Each named turn below is shown by a few rows before and after it. Which turns, in which order, take the first row of each later pair to the second? The first pair is answered.
z_910:
[ -1  -1   5   1  14   7   2   0 -12   4  -3   0   2   6  -2  -2   6  -1
   3   4]  ->  [-2 -8  3  0 15  7  7 -4 -4  5  1  4  3  7  1 -2  1  2  1  0]
[ -6  -2   0  22 -24 -12  -9   7  -6   7  -8 -20  -8  -7  16 -11  -7  -7
   4  13]  ->  [-17  -4   1  19 -14  -6  -8  21 -11  11   6 -13  -6 -10   3  -6   9   3
  -5  22]
[-18  -2   0  16  25  17   3   0  -6  -7   2  11   4  -7  -2   2  24   1
 -18  22]  ->  [-17 -14  -8  12  15  15  17 -23  17 -12  -3  18   9  -1  16  -3  -1   0
  -8   8]
[ -2  -5   0  -1  13  -4   2  -3   4   2  -6   4  -1  -3  -2  12   1 -13
  -7   4]  ->  [ -2  -5   0   0   8  -3   3  -6   4   0  -9   3  -1  -3   1  12  -4 -14
  -3   3]
z_786:
[ -3 -16   6  -3   3   8  14  -5  15  -2  11  19   4   3  -3   4  -9   7
   5   1]  ->  [ -4 -17   5  -3   6  12  14  -7  15  -1  10  18   3   2  -2   8  -8   4
   1   3]
[  0  18   5  -2  -1 -17  -1  11  -7  -4  15   1   0 -15 -12  -4   6  -2
  -8   2]  ->  [ -5  17   1   1   4 -12  -3  13 -10   1  16   0   1  -9 -10  -7  11   5
  -7   6]
[ -2  -4   6  -7  15  12   3  -3   0  -9  10  10   1   8  -3   3   7   4
  -5 -12]  ->  [  0   0  10 -12  11   8   4  -1   3 -14   8   9   1   3  -3   4  -1  -3
  -8 -15]
[-6 -7  0 -8  5  4 11  3 10 -1  9  9  3 -1 -5  7  1  4 -9  4]  ->  [ -4  -7  -1 -10   1   4  10   3  13  -5   9   8   3  -6  -4   3  -4   4
  -7  -3]
z_414:
[ -5  -5   4  -9  -7  -5  -8  13   6   3  24   3   9 -25   1 -15  -7  14
  -2   7]  ->  [  2   0   9 -11   6  -8 -13  12   5   0   8   2   6 -33  -7   2   0  -8
 -13  14]
[ 10   4 -10   1   1  16   7 -20   5  -2   5   1   3  11   0  -7 -11  22
  15 -18]  ->  [ 23  16  -1  -5  22  10   1 -13  -8 -13  -5  -2  -2   0 -16  14   4  -2
   2 -14]
[  7  11   4   0 -16  -3   0   1  -5  -3  -1  -9  -3  -5   3  -2 -12  -1
   6 -11]  ->  [  6   7   4  -1 -11  -6  -3  -6   2  -2 -13  -7  -7  -9   4   8  -9 -14
   1  -4]
[-10 -20   2  -4  -7  -1  -3  -8  12  11  12 -10   4 -18  -5  10   2 -11
 -13  13]  ->  [ -4 -10  -2  -8 -16   3  -1   3   5   8  30 -13   9 -11  -6  -9   0  10
  -3   2]
z_522:
[-7 -2  2 -9  8  6  8  5  7 -3 12  8  5 -4 -5  6  1  3 -8 -2]  ->  [ -1   1   5 -11   3   3   8   4   7  -7  10   6   4  -8  -4   2  -6  -4
  -6  -6]
[  3  -1  -1   2  -9   2  -2   1   1  -2 -10 -13  -4   4   9  -3 -20   1
  15  -3]  ->  [ -4  -5  -5   4  -3   8  -5   4  -3   7  -7 -15  -6  11  10  -5 -10   9
  14   4]
[ 13  12 -10  -1  23   7   4 -13  -3  -4 -12   7   5  10   0   4   7  -6
   6 -11]  ->  [ 17  14  -8  -4  17   5   3 -11  -3  -7 -11   5   4   9   0   2   1  -9
   8 -14]
[ -8  -5  -7   5 -10   2   2  -2   3   7   4  -3  -1   5   6  -7  -2  14
   4   5]  ->  [-13 -11  -5   4  -2   6   3  -5   5   7   2   6   3   7   4   1   4  13
  -2   8]
Now pairs of rows:
Each pair is 2 to 4 turns apart.
[  7  10  10  -1 -10 -26 -10   1 -20   3 -16  -6  -5  -6  -5   3  -1 -16
  -3  14]  ->  [  8  17   6  -4 -19 -20  -8   9 -24   3   0  -9   0   0  -4 -15  -6   4
   6   5]  z_414 z_414
[ 36  23   2 -20  22   9   3  -9  -3 -28 -13  -6   1   4 -10   8  -2 -15
  -1 -24]  ->  [ 27  15  -7 -17   3  15  10  -7   2 -19   6  -4   8  18   5 -19 -13  16
  15 -36]  z_414 z_414
[  5   9  -1  -2   4  -9 -16  -4  -6  -3 -18   2  -9 -23 -17  24  15 -29
  -7  18]  ->  [  5   7  -5 -17 -36 -11   1  -8  15 -10   7   1  -1 -18   2  -9 -25   0
  11 -19]  z_910 z_910 z_522 z_414
[ 17   5   6  -8  13   0   8 -16   5 -11 -17   1  -2   3  -5  13  -1 -16
   2 -10]  ->  [ 23  16   8  -6   8  -7  -2  -3  -8 -13 -13 -10  -2  -3  -7   8   5 -15
   2  -7]  z_910 z_522
[  1 -11   0  -2   7   1   9  -9  15  -7  -2   5   5   5  18   6 -12  -5
   1  -4]  ->  [ 11  -2   5  -8  14  -1   3   0   6 -14  -5   0   4   0   7  13  -5 -14
  -3  -3]  z_414 z_414
[ 9  6 -5 -3 -7  0 -2  5 -7 -5  5 -7  9  0  2 -9  0 17  8 -4]  ->  [  6  -6  -1   6   4  -6  -3 -11   2   0 -16  -2   2  -5   4  13   1  -7
  -4  10]  z_414 z_414 z_414 z_414
